In the data rows, zero lies at 4.5, halfway between 4 and 5.
Some points:
[4 7 6 5 5 4 3 4 7 1 6 4 4 2 4 6 6 4 4 7 4 0 4 6 4 5 6 3 8 3 5 8 3 5 3 4 5
 4 4 5 7 5 6 5 5 5 5 5 2 3 5 6 5 7 3 3 6 4 4 5 6 3 4 3]
[3 4 4 4 4 5 7 3 4 9 2 5 3 3 3 5 4 7 2 4 6 2 4 4 4 6 3 5 4 4 6 3 7 6 8 3 5
 5 5 3 6 0 5 4 5 7 5 5 4 4 5 5 5 5 6 3 4 6 2 4 4 4 5 2]
[3 5 5 5 5 7 6 3 3 3 4 4 4 4 3 2 4 3 2 6 4 5 4 0 4 4 6 4 5 3 6 6 6 5 4 3 5
 4 7 4 5 4 4 7 4 4 3 5 8 3 4 5 4 2 4 6 6 2 4 6 6 2 6 9]
[3 3 5 9 7 5 6 3 4 4 5 3 2 2 3 5 4 5 2 3 5 2 5 7 4 4 6 7 4 5 4 2 3 5 4 4 5
 5 3 4 5 7 4 5 5 6 5 5 2 5 2 5 3 7 3 4 4 6 3 4 3 3 6 4]
[3 5 4 6 5 6 6 4 5 5 5 4 4 4 3 6 2 3 2 2 9 5 5 6 4 5 6 4 7 4 5 4 1 5 5 6 5
 5 4 4 4 5 6 6 5 6 4 5 3 4 4 3 6 8 4 4 6 4 4 4 4 3 5 3]
[4 4 5 5 5 5 5 2 4 4 2 6 2 7 3 7 3 5 6 4 6 5 4 5 4 5 6 2 5 5 5 7 3 5 5 4 5
 1 3 5 5 5 4 2 4 4 2 5 3 4 5 4 5 7 4 4 4 4 5 5 4 4 4 5]
[7 1 1 4 4 6 2 4 4 7 6 4 5 4 4 8 5 4 6 4 5 6 5 6 1 5 5 6 2 3 4 3 6 5 4 4 7
 7 6 5 6 6 5 5 4 5 7 4 3 3 7 1 6 5 7 3 4 4 8 4 4 4 2 2]
[3 5 4 3 3 6 6 4 4 7 3 2 5 6 2 6 3 5 6 4 6 4 4 6 4 5 5 5 4 6 6 2 6 8 4 4 5
 5 2 6 4 3 5 4 4 6 5 5 3 5 9 5 5 5 9 3 6 5 4 4 3 8 4 4]
[3 7 7 4 5 4 6 5 1 3 5 2 7 5 3 4 4 4 6 4 8 8 3 5 4 4 6 5 4 9 5 2 3 2 3 5 3
 4 5 4 4 6 4 4 5 1 4 1 7 9 4 2 4 4 6 5 2 5 7 3 4 5 6 3]
[3 4 3 3 4 6 3 7 4 2 6 2 5 4 4 2 4 4 2 7 3 5 5 6 4 4 3 3 5 3 4 7 6 2 5 4 5
 5 6 2 6 4 6 5 4 4 4 5 6 3 4 4 4 3 5 6 4 5 5 4 3 3 5 8]
[4 4 2 5 3 5 2 9 5 3 1 3 7 6 5 3 2 3 2 3 3 3 5 4 4 5 0 2 6 4 6 7 4 3 9 7 5
 5 3 2 4 4 7 3 5 3 5 5 6 4 4 3 5 1 4 5 3 5 4 4 6 4 6 9]
[3 6 8 3 4 3 5 4 1 4 5 5 6 6 3 2 7 3 6 2 5 2 5 6 4 4 5 7 5 8 2 3 6 0 3 4 3
 6 6 3 4 6 2 6 5 6 6 1 7 9 4 0 3 3 5 6 4 5 2 5 6 4 7 4]
[7 1 5 4 5 4 2 3 3 5 5 3 4 5 4 7 5 3 6 3 6 5 5 6 1 5 7 6 2 6 4 3 3 7 3 6 7
 9 5 7 5 5 4 3 4 5 7 4 3 7 6 2 6 5 5 1 4 4 3 5 4 8 3 3]
[7 0 3 4 5 6 6 6 5 4 4 5 2 4 4 5 5 9 6 2 6 6 4 6 8 2 3 5 2 7 4 4 3 4 4 6 1
 9 4 4 6 4 6 3 5 2 8 5 1 8 3 5 4 6 3 9 6 5 6 4 4 4 4 3]
[3 5 4 7 6 5 1 9 6 4 5 3 2 5 3 5 5 7 4 4 5 6 4 5 4 4 2 6 5 3 3 3 1 5 4 7 5
 3 4 6 6 7 6 3 5 6 1 5 1 4 4 5 6 8 2 4 3 4 5 5 3 5 5 3]
[7 2 6 6 5 2 5 7 9 9 4 4 6 6 4 2 9 6 4 3 5 6 5 1 1 4 3 7 1 4 3 4 7 8 4 5 7
 0 7 5 6 4 3 7 4 2 0 4 7 3 4 5 3 2 5 3 5 6 8 6 3 3 5 2]
[4 5 4 4 4 4 5 4 4 7 7 2 4 5 5 6 3 4 2 5 4 4 4 5 4 6 7 3 6 3 4 7 5 5 3 4 5
 5 3 5 5 4 5 4 5 4 4 5 4 4 5 5 5 5 6 3 6 5 4 5 4 4 2 6]
[3 3 4 3 3 3 1 4 4 3 6 2 6 6 4 3 3 3 6 4 8 6 3 3 4 4 8 5 4 7 4 3 4 0 4 4 5
 6 5 3 3 4 5 3 5 5 8 5 6 7 3 4 3 4 3 9 2 5 5 3 5 9 6 4]
[7 4 6 5 5 4 5 4 3 7 4 9 7 4 9 1 4 4 6 2 3 5 4 2 8 3 4 6 4 5 4 2 5 5 3 4 1
 4 5 4 5 4 4 7 4 6 4 5 8 4 4 4 3 2 5 3 6 5 4 5 4 4 6 3]
[3 6 6 3 5 3 6 3 4 3 6 4 2 6 6 2 5 5 6 4 4 5 6 0 4 1 5 8 4 4 6 3 6 1 4 6 6
 3 3 4 4 6 3 6 4 6 3 5 7 4 5 6 3 2 3 6 5 2 3 4 8 4 4 4]
[7 5 4 5 4 4 2 3 4 5 6 3 7 3 4 5 4 5 6 9 0 6 6 5 8 6 5 5 4 4 3 8 5 4 3 6 1
 5 3 4 0 6 3 3 4 4 5 5 6 5 4 4 4 3 4 5 3 5 7 4 4 5 5 4]
[3 9 7 5 4 5 7 3 7 3 8 9 4 0 9 7 7 4 4 3 3 2 4 6 4 3 2 4 8 2 3 4 3 7 7 6 5
 4 4 8 3 4 6 4 3 1 4 5 3 4 5 7 7 6 4 3 4 4 4 5 4 9 5 4]
[7 4 4 3 4 4 6 4 4 1 6 9 0 6 9 7 4 4 6 3 2 4 4 4 8 4 3 7 3 4 5 2 1 6 4 3 1
 4 3 8 4 3 4 6 5 2 6 5 3 5 6 5 7 6 4 2 5 3 4 5 4 3 2 3]
[7 4 5 5 3 3 6 2 5 5 7 9 5 6 9 3 8 7 4 4 0 8 4 4 8 6 4 4 3 4 6 5 6 4 4 1 1
 2 4 2 2 4 4 3 5 7 3 5 6 2 4 6 5 3 5 4 6 6 8 4 4 4 5 3]
[4 4 6 4 5 4 5 3 5 7 1 6 5 2 3 8 5 4 4 4 6 2 5 6 4 5 3 2 8 3 7 5 5 5 7 4 5
 4 5 5 6 1 5 4 4 5 3 5 3 5 5 6 4 5 5 4 5 5 2 4 4 4 1 6]
[3 7 4 5 7 4 3 3 4 5 1 4 3 5 3 5 5 3 4 6 4 3 4 5 4 4 3 1 5 3 4 7 2 7 7 3 5
 5 6 6 4 1 5 5 4 3 4 5 1 3 5 6 6 6 4 2 6 4 3 5 4 3 4 6]
[4 7 4 4 5 4 4 3 7 4 4 3 6 4 3 2 5 4 4 4 7 3 3 5 4 6 6 3 7 2 6 6 6 3 3 4 5
 5 5 3 5 5 3 3 5 3 4 5 6 3 6 6 3 2 7 3 4 5 3 3 7 3 6 7]
[4 6 2 3 4 6 6 9 5 2 5 4 7 6 5 3 3 6 2 4 4 5 5 4 4 4 2 3 5 4 1 4 6 0 5 7 5
 4 5 4 3 8 7 3 5 7 4 5 7 4 3 4 3 3 2 9 4 6 4 4 5 3 6 4]
[3 6 3 6 3 3 6 3 5 4 4 4 6 5 3 3 3 3 6 9 2 6 4 3 4 6 5 3 4 4 7 6 6 4 4 4 6
 3 6 4 3 5 2 6 5 6 4 5 6 4 3 6 4 4 3 7 4 2 5 4 3 7 5 2]
[7 4 4 5 4 4 4 5 3 5 4 4 4 4 2 6 5 4 6 8 3 7 5 5 8 5 6 3 4 6 4 6 6 6 4 3 1
 6 3 6 6 4 5 5 5 4 7 5 4 3 5 4 6 5 5 3 4 5 5 6 5 4 3 7]
Along one direction, these points spread out more than along any other. Take the direction at right angles to it along which they spread out most. Go by this last direction. For each point below, how far along it does it lie, from 0 to 99? 50 is the average, and the first point above lies past it. One standard deviation of the points above along it is 16.
[4 4 6 4 5 4 5 3 5 7 1 6 5 2 3 8 5 4 4 4 6 2 5 6 4 5 3 2 8 3 7 5 5 5 7 4 5
 4 5 5 6 1 5 4 4 5 3 5 3 5 5 6 4 5 5 4 5 5 2 4 4 4 1 6] 64
[3 7 7 4 5 4 6 5 1 3 5 2 7 5 3 4 4 4 6 4 8 8 3 5 4 4 6 5 4 9 5 2 3 2 3 5 3
 4 5 4 4 6 4 4 5 1 4 1 7 9 4 2 4 4 6 5 2 5 7 3 4 5 6 3] 26
[3 6 8 3 4 3 5 4 1 4 5 5 6 6 3 2 7 3 6 2 5 2 5 6 4 4 5 7 5 8 2 3 6 0 3 4 3
 6 6 3 4 6 2 6 5 6 6 1 7 9 4 0 3 3 5 6 4 5 2 5 6 4 7 4] 31
[7 5 4 5 4 4 2 3 4 5 6 3 7 3 4 5 4 5 6 9 0 6 6 5 8 6 5 5 4 4 3 8 5 4 3 6 1
 5 3 4 0 6 3 3 4 4 5 5 6 5 4 4 4 3 4 5 3 5 7 4 4 5 5 4] 50
[7 4 4 3 4 4 6 4 4 1 6 9 0 6 9 7 4 4 6 3 2 4 4 4 8 4 3 7 3 4 5 2 1 6 4 3 1
 4 3 8 4 3 4 6 5 2 6 5 3 5 6 5 7 6 4 2 5 3 4 5 4 3 2 3] 37
[4 4 2 5 3 5 2 9 5 3 1 3 7 6 5 3 2 3 2 3 3 3 5 4 4 5 0 2 6 4 6 7 4 3 9 7 5
 5 3 2 4 4 7 3 5 3 5 5 6 4 4 3 5 1 4 5 3 5 4 4 6 4 6 9] 74
[7 4 4 5 4 4 4 5 3 5 4 4 4 4 2 6 5 4 6 8 3 7 5 5 8 5 6 3 4 6 4 6 6 6 4 3 1
 6 3 6 6 4 5 5 5 4 7 5 4 3 5 4 6 5 5 3 4 5 5 6 5 4 3 7] 46
[3 3 5 9 7 5 6 3 4 4 5 3 2 2 3 5 4 5 2 3 5 2 5 7 4 4 6 7 4 5 4 2 3 5 4 4 5
 5 3 4 5 7 4 5 5 6 5 5 2 5 2 5 3 7 3 4 4 6 3 4 3 3 6 4] 40
[3 4 3 3 4 6 3 7 4 2 6 2 5 4 4 2 4 4 2 7 3 5 5 6 4 4 3 3 5 3 4 7 6 2 5 4 5
 5 6 2 6 4 6 5 4 4 4 5 6 3 4 4 4 3 5 6 4 5 5 4 3 3 5 8] 69
[4 6 2 3 4 6 6 9 5 2 5 4 7 6 5 3 3 6 2 4 4 5 5 4 4 4 2 3 5 4 1 4 6 0 5 7 5
 4 5 4 3 8 7 3 5 7 4 5 7 4 3 4 3 3 2 9 4 6 4 4 5 3 6 4] 61
